In the rows, zero is written as 128.
Each path is a new rotation, seen through one point. The rows after it are directions, each followed by how far the rotation turns it, in degrees a step (0 if it stays put).
Each turn is a multiple of 5 degrees from 10 to 175, or 0.
Each row of a path follows its step; steps can be skipped.
Rotation 1:
step 0: [132 121 135 136 124 129 124 126 132 127 137 123 142 152 138 138 111 132
 134 139 144 132 123 121 114 124 122 140 119 130 118 123 127 128 134 116
 130 125 122 138 137 121 127 126 120 130 126 140 121 138 132 131 129 129
 137 119 128 120 131 132 139 121 141]
step 3: [127 144 125 119 128 119 117 126 122 125 118 125 133 139 129 139 121 128
 124 120 141 124 132 123 134 122 139 129 136 124 127 115 129 128 130 140
 128 120 119 116 110 133 132 121 142 124 136 127 132 148 132 127 122 128
 135 152 129 115 125 130 126 128 127]
step 4: [124 133 138 127 116 114 145 131 120 124 135 124 121 121 142 117 131 118
 123 111 119 131 134 135 136 143 136 125 124 128 124 131 132 121 129 130
 133 130 124 129 122 133 118 133 141 124 118 119 126 129 136 118 133 107
 130 119 138 121 133 129 127 138 138]
step 7: [132 138 126 133 125 133 135 133 138 131 126 129 123 134 136 139 137 141
 122 130 127 127 128 126 105 124 124 119 120 129 122 132 122 128 132 117
 124 137 103 148 133 126 139 130 129 138 118 116 119 126 134 128 125 127
 136 117 125 138 115 126 132 128 134]
step 8: [128 138 128 120 138 130 122 121 142 127 141 128 135 141 131 141 138 118
 136 138 137 116 137 130 122 130 123 142 129 115 129 121 136 141 129 132
 117 133 121 119 135 128 115 120 135 128 131 130 125 127 115 117 118 132
 118 141 126 128 117 125 114 137 126]
step 9: [132 129 124 146 128 127 137 129 131 130 142 117 142 139 125 136 119 131
 122 127 128 138 126 128 132 134 123 141 135 125 119 131 128 125 134 116
 137 129 114 137 114 138 110 135 117 142 132 127 118 122 129 128 131 115
 129 114 142 125 139 130 122 132 131]
step 10: [138 145 136 143 133 134 114 111 127 135 127 128 131 128 127 129 129 139
 128 134 140 133 133 136 117 130 122 127 125 129 126 109 137 118 131 121
 127 119 122 118 134 123 123 126 129 116 131 116 133 147 121 128 137 135
 133 131 126 109 137 123 129 121 119]
step 11: [135 123 126 146 110 135 138 133 127 119 123 120 135 127 139 123 127 135
 133 116 127 122 138 139 136 141 142 137 131 125 131 125 132 133 116 136
 133 126 134 109 131 139 122 123 123 125 132 121 113 120 128 130 122 128
 122 134 128 122 134 129 131 122 149]
step 20: [134 134 140 135 122 140 130 116 128 119 119 114 129 126 129 116 115 118
 134 124 140 129 133 127 128 139 127 122 132 118 122 122 134 114 129 135
 121 125 142 105 129 140 126 125 130 121 129 140 115 123 130 127 131 135
 124 123 119 120 138 137 133 135 119]
Directions:
[127 128 126 126 128 131 126 127 131 129 127 130 130 130 129 125 130 127
 125 128 127 124 131 129 128 127 129 128 130 128 130 126 128 133 129 130
 127 129 131 126 130 130 130 131 129 127 130 129 127 123 128 127 127 127
 126 123 127 127 131 124 125 129 130] => 115
[126 128 128 126 129 126 127 128 129 129 133 128 128 125 126 126 127 127
 126 132 128 128 127 125 130 132 126 129 126 125 128 125 130 124 129 129
 133 130 126 127 132 132 128 129 127 129 131 130 127 127 130 130 129 128
 126 128 125 131 130 129 126 131 127] => 95
[126 128 133 125 131 129 127 129 130 127 130 128 126 126 130 127 127 129
 131 125 129 125 131 131 129 130 130 130 128 131 130 129 131 127 131 130
 129 130 129 125 125 126 128 126 125 127 130 127 123 127 126 127 129 128
 124 127 131 128 127 128 129 131 123] => 155
[127 128 129 131 127 126 127 130 125 127 127 130 128 125 126 127 129 128
 129 122 125 128 130 124 129 131 131 129 128 127 127 123 128 123 130 127
 126 125 129 125 127 128 131 131 129 127 127 129 129 128 126 128 123 128
 128 127 127 126 127 129 127 127 128] => 45
[128 132 128 126 128 124 131 129 130 129 129 127 129 129 127 128 125 125
 127 129 127 129 132 129 128 127 127 124 130 130 127 129 130 127 126 129
 125 127 125 129 125 127 123 131 130 127 131 134 128 128 126 126 126 126
 130 128 130 128 128 129 124 129 125] => 70
Rotation 2:
step 3: [126 117 110 121 133 119 113 118 123 127 125 131 122 131 115 138 129 138
 118 143 135 118 127 123 127 124 124 128 143 130 131 135 136 121 115 125
 129 123 122 125 126 136 130 137 125 125 114 118 142 122 139 132 138 125
 119 128 131 134 138 120 127 131 113]
step 4: [139 130 108 135 135 127 125 132 135 124 127 132 135 135 125 125 121 132
 143 143 139 127 131 135 130 144 126 129 119 138 122 121 127 135 116 130
 144 115 129 126 131 146 122 127 121 114 121 120 131 133 141 124 128 133
 118 136 128 136 128 129 141 129 132]
step 9: [112 126 123 119 114 117 131 120 126 123 143 134 123 127 135 133 139 126
 126 115 118 138 122 140 119 121 127 117 129 126 116 134 123 130 123 125
 129 134 110 142 118 123 135 127 133 131 116 129 117 124 120 137 127 114
 120 116 135 134 132 132 124 127 134]
step 14: [149 138 127 135 127 128 125 110 123 124 117 121 126 132 128 127 122 130
 135 128 126 135 118 132 139 126 125 138 124 131 135 117 114 131 134 120
 129 145 139 132 139 130 122 138 114 120 135 124 135 131 134 137 133 124
 131 126 120 115 117 118 129 130 115]
step 15: [147 115 126 140 129 129 114 121 123 123 119 123 122 118 130 119 132 134
 121 130 122 128 126 124 136 122 118 139 135 129 140 143 130 116 130 118
 124 133 134 130 122 137 128 122 129 124 114 115 115 115 134 137 120 117
 125 122 135 136 121 124 133 132 119]
step 16: [142 118 123 126 131 119 121 120 126 133 129 137 125 128 126 121 122 129
 132 130 134 127 117 131 144 129 129 147 116 125 140 133 121 130 138 124
 130 117 132 116 142 123 117 127 134 124 107 131 133 137 136 131 134 147
 122 128 128 131 127 129 142 135 122]
step 17: [144 130 127 138 123 125 132 116 135 118 131 124 124 135 138 130 124 145
 130 119 130 135 125 134 132 117 123 129 131 123 139 131 124 134 114 112
 139 118 136 121 118 128 135 120 112 118 131 133 128 132 128 137 134 139
 125 123 138 129 118 117 137 128 116]
step 19: [125 120 117 119 133 113 125 130 132 123 142 134 134 138 119 127 125 142
 128 129 142 124 118 132 133 134 135 118 127 127 129 134 139 131 130 115
 142 118 118 113 116 134 132 119 134 125 110 117 133 142 129 124 130 136
 127 131 135 138 124 123 133 130 127]
step 20: [127 136 113 131 119 126 131 130 138 138 132 130 134 143 117 131 126 131
 130 130 130 126 134 140 125 134 126 118 129 124 136 123 126 146 108 126
 141 125 122 127 131 139 130 130 117 139 135 139 124 128 136 121 144 138
 130 127 141 125 131 117 139 134 121]
Directions:
[127 127 129 127 132 127 127 129 126 128 127 136 126 127 129 125 130 129
 126 131 130 128 128 129 127 125 132 127 129 128 128 130 128 130 130 127
 131 129 130 126 128 127 129 130 131 127 128 129 131 129 130 126 130 126
 124 124 129 131 128 129 128 131 132] => 115
[128 128 132 130 131 131 126 125 132 127 126 126 124 127 127 130 125 125
 129 128 129 128 126 128 128 125 128 130 128 125 128 129 126 128 131 131
 129 132 127 131 127 127 127 131 127 124 126 127 126 130 124 125 127 127
 129 128 132 127 131 126 128 131 130] => 25
[129 126 126 131 129 132 127 131 128 127 128 128 132 127 128 124 131 127
 131 126 128 125 130 130 127 127 128 127 131 129 128 127 127 130 126 126
 128 130 130 129 127 130 129 127 123 127 131 130 123 127 127 128 125 128
 129 123 131 131 129 130 129 131 128] => 140
[129 128 130 127 126 130 131 127 126 130 129 128 127 129 128 132 129 130
 126 127 128 124 127 129 128 124 132 127 128 126 131 125 125 128 128 126
 127 129 127 127 126 132 128 127 125 130 128 131 130 133 128 129 129 125
 130 129 124 127 130 125 130 132 127] => 125
Rotation 3:
step 5: [117 130 123 144 142 126 129 119 124 127 120 134 136 134 154 135 134 144
 127 128 127 117 132 138 132 120 115 122 129 137 130 115 141 127 116 128
 129 129 136 130 118 128 126 129 125 127 133 133 140 135 138 135 125 132
 145 136 121 134 142 129 131 133 120]
step 8: [131 137 125 140 117 138 122 140 141 140 128 135 118 135 137 138 117 127
 133 138 117 128 137 130 128 136 128 121 128 125 136 140 129 125 112 139
 133 125 123 136 124 114 119 120 124 124 113 111 133 125 135 127 146 129
 128 125 142 138 125 128 134 129 124]
step 10: [134 133 112 137 128 133 133 134 110 130 118 133 127 148 131 138 117 129
 132 137 126 115 125 140 126 123 122 113 132 125 130 122 148 128 118 131
 136 131 132 123 137 118 123 139 114 131 117 121 132 136 122 132 139 123
 135 130 140 141 138 132 129 132 128]
step 15: [123 126 124 138 135 141 126 126 127 146 143 133 118 135 125 125 119 139
 118 133 128 112 130 136 138 125 122 123 139 134 126 144 139 131 111 131
 129 116 135 113 138 111 134 118 121 127 127 126 131 134 121 131 128 133
 144 121 133 127 129 133 139 122 129]
step 16: [125 115 122 127 126 139 127 144 114 130 139 119 125 139 140 124 135 126
 125 135 123 127 132 136 123 117 128 113 140 125 129 113 146 127 123 139
 139 132 132 119 124 114 120 111 129 122 127 124 131 121 132 135 120 145
 123 129 140 132 114 125 132 128 126]
step 17: [111 122 131 134 127 149 126 129 125 118 128 122 128 132 148 131 123 134
 122 140 119 114 135 137 132 137 130 139 138 114 142 130 138 126 107 131
 128 118 130 122 126 127 127 132 112 127 120 122 128 127 124 144 119 131
 130 124 124 130 134 133 138 133 134]
step 18: [125 129 118 142 127 124 129 131 126 127 127 120 131 144 132 136 140 135
 116 148 127 130 131 127 128 114 122 130 130 130 138 116 145 119 110 129
 127 126 115 128 122 134 127 121 129 113 117 119 139 114 132 132 119 117
 112 139 132 126 125 125 130 131 129]
step 20: [135 114 126 135 128 141 130 135 130 143 125 130 109 131 123 128 132 129
 123 141 137 124 129 129 127 111 118 132 143 136 122 135 141 117 110 126
 135 137 111 127 124 119 133 119 135 124 118 130 136 133 134 123 130 127
 130 128 140 138 113 126 121 126 138]
step 21: [128 125 138 129 126 138 115 130 126 125 133 120 109 124 152 130 119 132
 131 134 119 127 131 129 128 121 125 128 137 130 125 124 137 123 124 147
 114 122 122 107 113 122 129 124 124 131 125 135 130 143 134 135 135 138
 136 120 136 141 128 137 128 129 125]
Directions:
[129 126 126 129 128 123 130 133 125 133 124 128 128 129 129 129 128 124
 128 130 127 128 129 128 125 128 127 129 127 125 128 127 127 131 125 125
 129 128 129 128 130 133 128 125 132 126 128 127 129 129 129 129 129 129
 130 131 129 130 124 126 127 129 128] => 175
[127 131 129 129 127 124 128 127 124 124 129 129 126 126 129 127 131 128
 129 128 127 130 125 127 127 126 128 128 127 129 127 130 132 130 131 131
 130 127 126 127 129 128 127 126 135 128 126 127 129 127 128 126 122 127
 125 125 128 129 126 127 130 125 128] => 155
[127 128 130 125 126 130 129 128 127 125 127 128 129 127 126 125 125 128
 126 129 129 130 130 126 128 128 127 130 126 128 127 127 130 127 127 128
 125 128 123 123 128 127 133 127 128 126 130 131 126 131 129 132 129 128
 126 132 127 127 125 125 127 126 132] => 10
[127 128 128 130 128 126 129 127 128 129 128 132 127 128 129 129 128 130
 129 133 127 126 125 125 128 128 128 126 127 132 131 129 129 132 128 131
 127 130 126 128 127 126 134 127 127 128 132 129 133 127 124 127 130 127
 127 131 131 126 130 128 127 132 128] => 140
[126 126 130 125 128 131 127 128 129 126 128 126 124 124 132 129 125 126
 133 128 127 128 130 128 129 127 130 128 131 125 128 131 126 127 128 129
 130 131 129 126 129 128 127 125 128 128 130 128 131 126 128 129 128 128
 125 127 130 125 125 125 126 130 126] => 80
[128 127 123 129 129 130 127 127 131 128 125 129 126 125 130 127 128 129
 127 128 131 131 129 126 129 128 134 129 128 130 129 127 126 127 129 126
 126 125 125 129 128 128 127 126 131 130 126 132 130 127 130 127 127 125
 134 129 131 128 130 126 126 126 129] => 55
[131 131 129 124 129 125 127 130 129 132 128 124 128 127 129 128 129 126
 127 128 129 131 131 128 129 128 127 131 127 128 129 128 127 128 126 133
 130 127 127 129 128 123 133 128 127 132 130 127 127 130 128 126 128 128
 130 124 132 129 127 128 129 125 127] => 55
Rotation 4:
step 0: [139 113 119 136 126 127 131 130 130 139 121 139 129 125 133 121 127 130
 135 138 130 132 127 126 117 123 124 135 127 131 132 144 136 119 118 135
 131 119 123 113 121 121 136 129 141 121 136 130 129 137 134 114 131 116
 129 146 131 118 117 122 117 121 137]
step 5: [144 132 128 131 121 134 139 131 137 127 123 139 121 126 118 131 137 135
 132 152 139 134 126 129 121 126 135 122 121 125 120 129 124 112 135 139
 134 130 123 120 129 129 139 135 120 125 137 131 118 122 129 131 126 126
 126 146 138 117 117 127 134 135 131]
step 7: [134 132 133 133 116 128 130 125 119 127 126 145 120 132 125 131 130 118
 132 129 136 128 129 138 123 122 136 129 125 132 113 127 121 114 116 134
 119 125 136 124 133 144 124 139 124 118 128 115 118 117 129 102 129 129
 129 142 126 127 124 127 126 133 121]
step 8: [133 126 120 114 121 130 132 142 122 132 129 136 121 118 125 124 123 132
 127 145 131 128 124 133 113 113 137 137 108 121 125 123 124 116 119 139
 125 130 117 132 129 135 124 123 133 124 128 132 126 127 129 110 132 118
 122 133 136 118 121 137 131 127 117]
step 9: [131 125 128 123 117 129 137 126 145 123 128 134 123 126 126 133 124 123
 128 125 124 129 120 143 121 119 131 128 122 120 119 122 127 134 122 138
 121 133 121 119 123 125 130 132 133 116 133 116 137 129 140 114 137  99
 127 139 135 130 118 124 131 134 131]
step 10: [134 133 113 133 124 124 138 135 119 138 119 140 128 129 125 134 120 117
 127 134 132 144 125 138 127 110 137 130 123 136 114 124 123 132 136 138
 122 123 122 112 122 124 119 136 123 118 145 117 126 131 121 124 138 125
 123 131 132 128 115 124 125 129 124]
step 14: [131 122 127 118 123 126 129 128 124 131 131 132 128 123 132 134 132 118
 132 148 129 135 112 141 139 132 128 116 130 133 118 126 130 123 119 131
 136 128 120 141 133 115 139 133 131 130 148 126 121 130 137 125 133 112
 130 142 142 130 122 129 121 131 121]
step 16: [131 112 134 128 118 125 121 131 124 137 112 136 130 130 130 122 127 118
 144 140 130 132 123 129 121 128 129 135 131 126 131 132 131 109 119 131
 138 119 132 118 136 120 117 121 123 117 141 133 126 128 130 116 121 118
 136 144 132 121 117 127 129 120 122]
step 20: [131 133 139 129 123 117 146 136 134 120 127 138 125 123 138 133 116 119
 138 122 121 132 132 129 121 127 122 129 125 134 121 130 135 117 131 135
 137 134 119 136 129 133 127 139 123 128 144 120 125 122 121 112 131 130
 121 148 126 121 112 123 121 132 129]
Directions:
[126 131 125 127 127 129 131 129 129 125 130 129 126 129 130 127 132 131
 130 127 126 124 127 129 126 128 129 128 127 125 124 126 130 128 128 126
 128 124 131 127 127 131 129 130 127 129 126 129 127 125 128 128 127 132
 127 130 129 123 126 125 127 126 132] => 20
[131 128 128 127 129 128 125 129 125 130 128 128 129 130 127 129 128 128
 131 127 128 125 129 127 126 130 126 132 127 127 130 129 132 124 128 127
 130 132 128 130 123 130 126 127 128 128 126 128 126 125 129 123 130 129
 130 125 125 129 125 128 123 127 128] => 90
[129 130 128 127 132 130 125 126 127 123 131 132 130 129 127 128 131 130
 131 132 131 129 127 127 130 128 128 125 128 126 128 131 127 126 127 128
 127 127 131 131 133 128 125 129 127 127 125 129 130 126 127 128 127 124
 130 128 129 130 126 129 129 125 126] => 40
[130 124 129 128 130 125 126 128 129 125 128 125 125 129 129 125 130 131
 130 126 131 132 129 127 129 129 129 127 129 130 124 129 126 125 127 129
 131 132 129 129 129 128 133 128 127 131 128 126 125 126 130 129 127 130
 126 129 131 128 129 129 125 129 125] => 45
[131 127 129 129 129 126 128 125 126 129 129 129 129 129 127 127 129 124
 125 131 129 128 130 125 127 127 128 129 128 129 128 125 126 129 127 126
 126 124 127 125 128 131 130 126 134 131 123 129 127 127 131 126 126 132
 129 132 127 130 129 128 127 127 127] => 65
[128 130 128 129 130 128 124 128 128 129 127 126 126 131 126 131 129 127
 128 129 127 127 126 129 128 131 131 130 129 133 128 130 128 127 125 124
 130 130 128 126 130 124 127 130 133 129 132 132 130 128 128 128 127 127
 126 127 129 125 129 124 126 124 129] => 25
[133 131 128 131 126 125 130 129 130 129 130 128 129 129 129 129 127 127
 126 128 130 129 127 131 127 125 128 127 126 129 132 126 123 129 125 127
 127 130 130 128 129 129 128 129 126 126 124 130 125 123 129 130 130 126
 126 125 127 125 129 126 128 127 128] => 20
